Rotation paths and how fast each direction turns (degrees per step)
Each turn is a multiple of 5 degrees from 10 to 175, or 0.
Each row of a path follows its step; steps can be skipped.
Path 1:
step 3: [-2.63  0.78  2.09  3.19 -4.46 -0.70 -0.27  1.23  0.37 -0.50 -0.40 -0.29
 -4.22  1.04 -2.27 -1.43  1.59 -2.14 -2.65  0.29  3.25  0.73 -0.64 -1.70
  0.78  1.21  0.10 -1.30  0.06 -2.24 -3.82 -1.19 -1.26 -0.23 -1.79 -1.20
 -2.30  0.36 -0.48  0.29 -0.40  3.44  0.42  2.04  2.67 -1.68 -2.39 -1.58
  1.44  3.45  0.11 -0.04 -1.48  1.65  2.79  2.35  0.51]
step 8: [-1.20 -3.39 -2.76  1.34 -0.95 -0.49 -0.56  1.39 -0.56  1.21  1.80 -1.09
 -1.92 -1.86  0.95 -1.13  0.14 -3.57 -0.70  1.23  0.14  2.25 -1.60  0.19
  0.97  0.98 -2.09 -2.23 -0.26  0.04 -1.13 -3.73 -2.30 -1.75 -2.69 -5.62
  0.61  1.52  0.36 -3.63 -0.24  2.57  0.91  0.08  3.65 -0.55 -0.93  0.02
 -2.05 -0.10  2.36 -0.32  0.49 -2.91  0.76  2.66  0.67]
step 10: [-0.40  0.30 -1.57  1.25  1.98  1.99 -2.88 -1.87  0.51 -0.79  1.53  1.95
 -2.01 -1.33 -2.89 -2.20 -2.36 -0.91  1.76  1.69  1.04  0.86 -0.88  1.12
  1.31  6.09  0.88 -2.18  1.84  1.81  1.43 -1.75 -0.72 -0.17 -2.47 -4.36
 -1.29  1.68  3.53  2.44  0.31  2.27  0.74  0.07  0.95 -0.29 -0.46  1.92
  0.72  1.63 -1.06  2.59  0.32 -0.97  2.41  2.47 -0.71]
step 20: [-0.51 -0.91 -0.22  1.99 -0.16  1.08  1.90  3.50 -1.41 -0.10  1.82 -1.79
 -0.12 -0.50  1.51 -0.30 -1.48 -1.20  1.49  2.03 -0.18  0.46 -1.17 -0.91
 -0.15  1.04 -1.22 -0.32  4.38  0.83 -3.54  0.12  0.26 -4.17 -3.48 -2.53
 -2.21 -2.31  2.34 -2.52  0.67  3.01  3.84  0.41  1.30 -1.59 -2.83  0.55
 -1.65 -1.60  0.39 -3.23 -0.92 -1.01  2.98 -0.08  1.25]
step 24: [-1.60  0.43 -1.78  2.80 -2.81 -1.47 -1.10 -1.14 -1.60 -1.72  0.34 -1.82
 -4.05 -3.08  0.07  2.05  0.81 -1.36 -0.79  1.94  0.03  1.54  1.03 -1.68
 -0.63  5.18 -1.11 -1.45  4.11  4.67 -1.26 -0.44 -0.75  0.70 -2.56 -1.33
 -1.12  0.78  3.60 -0.08  0.28  2.51  0.41  0.13  2.61 -0.36  1.12  0.24
 -2.34  0.85  0.70 -1.65 -1.04 -2.58  0.74  0.41 -0.06]
step 26: [-5.99 -2.49 -1.11  1.68  0.85  1.21  3.05 -0.18  0.19  1.88  0.35 -0.12
 -2.89  0.32 -1.95 -1.54  1.51 -1.08  2.64  0.01  1.70  2.39 -2.02 -0.99
  0.79  4.66  0.20 -2.85 -0.97 -0.42 -0.82  0.95 -0.39 -0.60 -1.61 -0.99
 -3.32 -0.78  3.92  1.19 -1.06  4.50 -1.77  0.61  0.58 -0.98  2.30  0.13
  1.01  0.05 -1.78 -0.11  1.72 -1.42 -0.01  0.26 -0.31]
step 28: [-1.69  3.25 -1.33  2.46 -1.32  1.25 -1.65  1.69 -1.48  2.16 -0.24 -1.02
 -3.67 -1.54 -1.77  0.17  1.63  1.64  1.81 -1.00 -0.37  0.11  0.49 -2.79
 -3.64  5.27 -1.67 -3.72  0.68 -1.37 -0.98  0.21  1.55  2.17 -4.54 -0.68
 -2.21 -1.90 -1.51 -0.88 -0.31  2.50 -0.30  0.79 -2.17 -0.29 -1.69  1.43
 -1.64  1.02 -0.27  0.05 -1.35 -1.86  0.76  1.48 -0.96]
step 33: [ 1.65  1.13  0.14 -0.45 -4.35 -4.35 -0.48 -2.05 -1.20  2.76 -0.28  0.87
 -5.60 -0.57  1.24 -1.11 -0.36  2.18  1.75  0.04  1.04  3.77 -0.28 -0.69
 -0.44  3.11  0.48 -2.24  0.61 -1.96  0.78 -1.37  0.54 -1.51 -2.52 -0.79
 -2.26  2.58  1.92 -0.09 -0.65  1.43  2.17 -2.18  2.25  0.18  0.17 -1.54
 -1.49  1.59  1.42  1.16 -1.61 -1.06  2.98  1.71  0.37]
step 35: [-3.90 -2.76 -0.01 -0.39 -2.04 -1.67 -1.42  2.13  1.25 -0.45 -0.83 -1.76
 -2.50 -0.42 -1.53 -1.27  1.08  0.06 -0.96  0.91  2.93  0.49 -1.04  2.64
  2.53  3.56 -1.38 -1.73  1.40 -4.32 -3.93  0.01  0.26 -0.24 -1.48 -2.77
 -1.82 -1.07  2.38  1.11 -0.92  2.04  2.37 -1.31  2.46 -1.58 -0.70  0.92
 -0.63 -2.56 -0.91  1.58 -1.38  1.24  3.28  1.24  1.34]
Speeds:
[-0.37 -0.04 -0.77  0.48 -0.20 -0.04  0.35  0.66  0.20 -0.04 -1.04 -0.43
  0.09 -0.60 -0.67  0.49  0.47 -0.60 -1.02 -0.35 -1.25 -0.18 -0.25 -0.58
 -0.30  0.18 -0.56  0.35  0.68 -0.50  0.20 -0.28  0.49  0.33  0.15 -0.26
  0.64 -0.48 -0.92  0.27  0.43 -0.52  1.15  0.15  1.13 -1.02 -0.28 -0.09
 -0.51  0.04 -0.18 -0.49 -0.21 -0.25  0.31 -0.12 -0.48] -> 90
[-0.33 -0.27  0.02 -0.87 -0.27 -0.03  0.35 -0.04 -0.55  1.15 -0.63 -0.41
  0.21 -0.67  1.11 -0.23  0.44  0.45  0.57  0.10  0.11 -0.82 -0.10  0.42
  0.54  0.33 -0.05 -0.14  0.60 -0.32  0.58 -0.81 -0.54  0.42 -0.13 -0.25
  0.37  0.10  0.94  0.76  0.28  0.36 -0.24  1.53  0.23  0.10 -0.02 -0.43
 -1.00  0.14 -0.15 -0.04 -0.98  0.19 -0.77 -0.17  0.05] -> 160
[-0.93 -0.21 -0.34 -0.34  0.63  0.07 -0.64  1.03 -0.40 -0.27  0.55 -0.54
 -0.17 -0.55  0.37  0.26 -0.82  0.17 -0.62  0.49  0.13  0.41  0.40 -0.22
  0.45  0.27  0.95 -0.17  0.48  0.15 -0.27 -0.92 -0.33 -0.27  0.59 -0.17
  0.84  0.77  0.76 -0.14 -0.66 -0.17  0.73 -1.08  0.74  0.62  0.19  0.78
 -0.43 -0.35 -0.47 -0.18  0.66  0.24 -0.73  0.06 -0.17] -> 25
[-0.13 -0.80  0.00  0.66 -0.12 -0.38 -0.88 -0.29  0.19 -0.09 -0.01 -0.49
 -0.03 -0.13  0.23 -0.53 -1.10 -0.03 -0.19 -0.23 -0.87 -0.08  0.63  0.24
  0.03  0.29 -0.47  0.39 -1.48 -0.07  0.65  0.49  0.73  0.52  0.72  0.08
 -0.44 -0.61  0.20 -0.27 -0.67  0.51  0.63  1.31 -0.02  0.72  0.16  0.04
 -0.62 -0.23 -0.48 -0.18  0.44  0.43 -0.04  1.10 -0.04] -> 80
[ 0.64  0.05  0.58  0.71 -0.76  0.34  0.55  0.88 -0.18  0.12 -0.65 -0.04
 -0.51  0.81 -0.26  0.10 -1.05  0.24 -0.28 -0.51  0.12 -0.52 -0.38 -0.36
  0.85  0.16 -0.66 -0.72  0.60  0.11  0.29  1.50 -0.73 -0.59  0.84 -0.47
 -0.07  0.57  0.32 -0.38  0.05 -0.19 -0.05  0.16  0.17  0.89  0.05  0.24
 -0.67  0.23  0.35  0.06 -0.04 -0.15  0.08 -0.73 -0.86] -> 80
[ 0.06  0.53 -0.16  0.24  0.51  0.38 -0.87  0.32 -0.57 -0.57 -1.09  0.25
 -0.88 -0.21  0.69  0.31  0.94  0.97 -1.05  0.00  0.91  0.59 -0.51  0.30
 -0.22  0.04  0.47  0.07 -0.73  0.54  0.39  0.37 -0.45 -0.06  0.19 -0.38
 -0.26  0.08 -0.35 -0.58  1.41 -0.01  0.03  0.55 -0.46 -0.60 -0.18  0.06
 -0.61 -0.11 -0.16 -0.24  0.66  0.80 -0.17  0.16  0.26] -> 115
[ 0.34  0.24 -0.66  0.15  0.08  0.77 -0.33 -0.29 -0.66 -0.41  0.30  0.28
  0.50 -0.23 -0.68 -0.51 -0.84  0.49 -0.34  0.11 -0.25 -0.98  0.22 -0.03
 -0.52  0.18  0.73 -0.58 -0.02  0.07  0.67 -0.01 -0.55  0.59 -0.81 -0.38
 -0.76 -0.15 -0.37  0.47 -1.05 -0.90 -0.41 -0.61 -0.59 -0.77 -0.62 -0.07
 -0.96  0.85 -0.17  0.15 -0.44  0.82 -0.24  0.12 -0.67] -> 120
[ 0.00 -0.66 -0.38 -0.55 -0.63  0.10 -1.53  0.45 -0.40 -0.53  0.06 -0.85
 -0.24  0.29 -0.18 -0.02  0.09 -0.27 -0.34 -0.43  0.39  0.05  0.99 -0.25
 -0.43 -0.76 -0.23 -0.20  1.11 -0.16 -0.22  0.30 -0.72  0.68 -0.34  0.23
 -0.04 -0.88 -0.01 -0.65 -0.25  0.23 -0.76  0.50  0.04  0.12 -1.11  0.21
  0.01 -0.57  0.89 -0.37 -0.11 -0.88 -0.11 -0.19  0.76] -> 90
